In the data rows, 128 means zero.
Here is a table of points, one per row:
[151, 128, 121, 82, 162, 93, 99, 111, 122, 128, 109, 107, 100, 125, 88, 179, 113, 99, 106, 107, 196, 180, 114, 141, 143, 142, 204, 105, 112, 123, 101, 112]
[178, 186, 121, 160, 71, 144, 124, 107, 123, 127, 126, 109, 103, 122, 110, 170, 90, 99, 87, 126, 131, 89, 94, 132, 131, 129, 98, 102, 129, 154, 175, 143]
[211, 134, 136, 100, 113, 204, 115, 132, 108, 125, 105, 151, 96, 88, 141, 117, 140, 123, 151, 121, 108, 126, 137, 116, 125, 78, 105, 91, 95, 206, 89, 108]
[150, 108, 175, 161, 142, 147, 111, 146, 131, 99, 83, 134, 110, 177, 89, 90, 188, 139, 106, 125, 105, 100, 112, 97, 96, 220, 128, 101, 109, 111, 168, 109]
[120, 128, 138, 92, 94, 123, 123, 167, 176, 98, 176, 108, 127, 192, 98, 119, 144, 100, 97, 130, 108, 110, 163, 127, 143, 82, 105, 193, 121, 94, 124, 122]
[120, 181, 133, 119, 213, 140, 138, 105, 189, 135, 103, 133, 212, 100, 177, 142, 183, 122, 83, 113, 217, 110, 98, 127, 110, 146, 88, 160, 104, 125, 142, 113]
[95, 125, 187, 116, 93, 148, 153, 81, 99, 187, 114, 141, 102, 76, 112, 187, 110, 191, 140, 125, 117, 115, 163, 95, 102, 109, 138, 188, 169, 113, 124, 123]
[115, 128, 107, 131, 149, 109, 114, 103, 136, 151, 109, 217, 103, 178, 95, 162, 112, 208, 84, 164, 124, 124, 193, 139, 138, 120, 88, 174, 136, 165, 76, 126]
[100, 103, 139, 107, 97, 107, 84, 109, 95, 118, 85, 111, 123, 85, 107, 85, 124, 98, 109, 112, 120, 142, 88, 157, 134, 104, 85, 227, 142, 124, 108, 150]
[85, 124, 156, 134, 82, 105, 82, 121, 186, 104, 198, 108, 186, 85, 88, 107, 163, 139, 122, 118, 190, 98, 174, 118, 116, 169, 133, 79, 128, 173, 90, 117]
[133, 93, 109, 107, 155, 189, 101, 117, 116, 110, 118, 184, 142, 100, 72, 98, 113, 130, 109, 157, 109, 129, 129, 138, 138, 125, 190, 100, 115, 84, 140, 109]
[150, 121, 124, 187, 104, 220, 90, 105, 114, 134, 125, 141, 146, 164, 152, 129, 127, 115, 111, 142, 140, 125, 86, 178, 136, 100, 228, 110, 144, 120, 104, 98]
[141, 128, 161, 104, 124, 130, 114, 185, 112, 165, 215, 116, 132, 152, 139, 111, 204, 109, 115, 131, 118, 120, 123, 84, 128, 111, 122, 181, 114, 97, 116, 122]
[170, 156, 97, 166, 94, 111, 106, 113, 113, 192, 141, 152, 96, 107, 123, 111, 162, 111, 101, 110, 158, 121, 129, 146, 168, 130, 95, 88, 141, 91, 216, 209]
[108, 99, 104, 115, 185, 105, 138, 102, 105, 140, 173, 92, 88, 101, 182, 121, 98, 107, 102, 255, 123, 91, 110, 147, 127, 136, 108, 78, 145, 114, 102, 122]
[93, 195, 123, 146, 121, 194, 107, 135, 95, 136, 142, 117, 112, 112, 128, 140, 64, 125, 190, 112, 156, 128, 111, 107, 199, 143, 121, 122, 116, 116, 204, 103]
[107, 160, 124, 91, 111, 100, 171, 104, 100, 99, 106, 120, 160, 121, 140, 109, 153, 120, 140, 219, 122, 124, 135, 122, 153, 126, 184, 101, 106, 111, 105, 243]
[143, 195, 119, 98, 125, 210, 96, 114, 96, 100, 127, 114, 138, 144, 122, 161, 130, 142, 185, 100, 71, 155, 155, 183, 148, 202, 84, 104, 126, 130, 79, 129]
[94, 196, 156, 134, 126, 134, 99, 170, 128, 162, 82, 106, 131, 148, 117, 102, 112, 104, 155, 183, 122, 191, 107, 126, 111, 111, 89, 86, 172, 105, 106, 77]
[206, 94, 98, 145, 110, 151, 180, 110, 118, 91, 131, 141, 137, 120, 132, 106, 118, 164, 176, 125, 173, 106, 142, 116, 106, 183, 103, 128, 193, 88, 112, 103]
[126, 107, 107, 114, 104, 95, 97, 168, 162, 129, 116, 137, 125, 152, 184, 128, 73, 132, 123, 132, 122, 131, 115, 135, 129, 165, 139, 170, 100, 118, 107, 145]
[126, 95, 112, 225, 117, 174, 167, 165, 116, 113, 138, 131, 159, 107, 105, 145, 114, 117, 117, 148, 94, 213, 92, 135, 67, 125, 100, 118, 115, 126, 114, 177]
[126, 83, 139, 86, 168, 124, 108, 137, 134, 98, 102, 88, 207, 130, 177, 217, 152, 194, 108, 132, 128, 147, 149, 124, 153, 98, 118, 114, 149, 164, 255, 124]
[129, 118, 145, 124, 97, 93, 100, 159, 160, 141, 105, 154, 123, 143, 181, 125, 73, 140, 115, 140, 123, 120, 120, 94, 130, 176, 145, 168, 98, 116, 103, 130]
[126, 126, 124, 131, 117, 119, 138, 197, 70, 88, 126, 126, 115, 109, 123, 120, 94, 153, 121, 122, 171, 105, 215, 224, 90, 94, 102, 152, 75, 111, 130, 104]
[135, 94, 184, 118, 150, 109, 125, 93, 107, 196, 185, 133, 134, 185, 136, 99, 158, 100, 172, 149, 113, 146, 126, 151, 115, 151, 140, 179, 103, 190, 187, 132]
[154, 73, 128, 217, 133, 206, 161, 120, 136, 124, 105, 46, 109, 122, 116, 115, 115, 121, 118, 108, 122, 113, 133, 92, 222, 109, 133, 129, 106, 136, 88, 171]
[126, 140, 141, 162, 143, 124, 130, 115, 205, 112, 104, 128, 110, 156, 160, 151, 128, 85, 127, 120, 87, 120, 193, 137, 93, 94, 168, 171, 125, 92, 164, 119]
[115, 123, 76, 117, 106, 102, 84, 175, 146, 100, 136, 118, 108, 74, 212, 112, 136, 130, 112, 109, 88, 138, 119, 127, 107, 145, 161, 157, 122, 134, 106, 144]
[144, 94, 138, 103, 82, 99, 165, 126, 187, 98, 127, 122, 119, 129, 120, 118, 115, 118, 167, 115, 179, 170, 128, 106, 99, 135, 106, 88, 183, 134, 114, 111]
[137, 123, 198, 110, 203, 103, 103, 137, 101, 108, 141, 128, 138, 115, 112, 114, 77, 105, 124, 88, 130, 85, 93, 129, 94, 93, 105, 113, 201, 117, 96, 216]
[204, 183, 128, 149, 160, 54, 183, 110, 117, 112, 157, 105, 138, 117, 113, 99, 115, 191, 111, 100, 92, 188, 106, 135, 205, 98, 177, 125, 119, 115, 108, 107]
[121, 97, 135, 138, 123, 96, 161, 102, 190, 129, 145, 155, 119, 104, 129, 113, 153, 118, 175, 105, 155, 202, 136, 128, 139, 120, 82, 83, 122, 94, 96, 108]
[96, 122, 167, 106, 137, 115, 140, 118, 130, 91, 161, 104, 80, 138, 161, 154, 198, 114, 132, 107, 109, 98, 91, 123, 108, 150, 149, 157, 119, 99, 138, 99]
[101, 113, 107, 175, 152, 71, 101, 146, 116, 101, 97, 128, 110, 111, 89, 221, 221, 127, 180, 131, 172, 105, 103, 123, 159, 111, 122, 104, 113, 144, 170, 115]
[93, 107, 127, 103, 112, 101, 120, 99, 108, 186, 133, 114, 144, 130, 107, 120, 90, 198, 96, 96, 92, 104, 83, 108, 88, 112, 97, 78, 78, 106, 142, 124]
[98, 162, 112, 95, 138, 118, 222, 145, 92, 102, 126, 117, 97, 128, 106, 112, 116, 113, 78, 130, 147, 238, 117, 105, 128, 149, 167, 116, 141, 145, 129, 142]
[82, 126, 112, 140, 118, 147, 116, 107, 121, 107, 120, 160, 115, 229, 202, 97, 138, 162, 120, 86, 133, 101, 125, 144, 107, 81, 157, 88, 125, 121, 94, 129]
[127, 117, 125, 115, 136, 109, 188, 121, 104, 96, 118, 207, 195, 105, 122, 142, 93, 68, 125, 122, 84, 82, 125, 99, 204, 112, 132, 97, 103, 160, 128, 84]
[103, 124, 101, 160, 153, 118, 114, 92, 106, 111, 153, 165, 112, 176, 148, 112, 128, 81, 126, 109, 109, 131, 186, 89, 96, 109, 120, 165, 139, 168, 179, 111]
[134, 118, 81, 111, 111, 92, 107, 90, 91, 204, 94, 78, 168, 116, 98, 137, 113, 115, 148, 108, 107, 105, 141, 82, 82, 103, 122, 138, 121, 128, 96, 127]
[128, 166, 87, 95, 152, 162, 125, 120, 221, 130, 146, 132, 102, 121, 81, 94, 121, 160, 219, 154, 135, 97, 100, 121, 110, 150, 130, 155, 111, 191, 162, 138]
[101, 113, 102, 113, 122, 111, 205, 227, 121, 227, 100, 125, 132, 113, 110, 115, 132, 119, 122, 106, 102, 81, 144, 199, 128, 158, 135, 122, 219, 151, 116, 108]
Along one direction, these points spread out more than along any other. For each point below, how far along it does it lie, from 0 to 99? The average is 50, and the first point in the table lies past the average. One standard deviation of the points above along it is 16.
[108, 99, 104, 115, 185, 105, 138, 102, 105, 140, 173, 92, 88, 101, 182, 121, 98, 107, 102, 255, 123, 91, 110, 147, 127, 136, 108, 78, 145, 114, 102, 122] 55
[151, 128, 121, 82, 162, 93, 99, 111, 122, 128, 109, 107, 100, 125, 88, 179, 113, 99, 106, 107, 196, 180, 114, 141, 143, 142, 204, 105, 112, 123, 101, 112] 60
[96, 122, 167, 106, 137, 115, 140, 118, 130, 91, 161, 104, 80, 138, 161, 154, 198, 114, 132, 107, 109, 98, 91, 123, 108, 150, 149, 157, 119, 99, 138, 99] 26
[82, 126, 112, 140, 118, 147, 116, 107, 121, 107, 120, 160, 115, 229, 202, 97, 138, 162, 120, 86, 133, 101, 125, 144, 107, 81, 157, 88, 125, 121, 94, 129] 42
[115, 128, 107, 131, 149, 109, 114, 103, 136, 151, 109, 217, 103, 178, 95, 162, 112, 208, 84, 164, 124, 124, 193, 139, 138, 120, 88, 174, 136, 165, 76, 126] 37
[204, 183, 128, 149, 160, 54, 183, 110, 117, 112, 157, 105, 138, 117, 113, 99, 115, 191, 111, 100, 92, 188, 106, 135, 205, 98, 177, 125, 119, 115, 108, 107] 74
[126, 140, 141, 162, 143, 124, 130, 115, 205, 112, 104, 128, 110, 156, 160, 151, 128, 85, 127, 120, 87, 120, 193, 137, 93, 94, 168, 171, 125, 92, 164, 119] 28
[107, 160, 124, 91, 111, 100, 171, 104, 100, 99, 106, 120, 160, 121, 140, 109, 153, 120, 140, 219, 122, 124, 135, 122, 153, 126, 184, 101, 106, 111, 105, 243] 63
[115, 123, 76, 117, 106, 102, 84, 175, 146, 100, 136, 118, 108, 74, 212, 112, 136, 130, 112, 109, 88, 138, 119, 127, 107, 145, 161, 157, 122, 134, 106, 144] 39
[211, 134, 136, 100, 113, 204, 115, 132, 108, 125, 105, 151, 96, 88, 141, 117, 140, 123, 151, 121, 108, 126, 137, 116, 125, 78, 105, 91, 95, 206, 89, 108] 71
[144, 94, 138, 103, 82, 99, 165, 126, 187, 98, 127, 122, 119, 129, 120, 118, 115, 118, 167, 115, 179, 170, 128, 106, 99, 135, 106, 88, 183, 134, 114, 111] 54
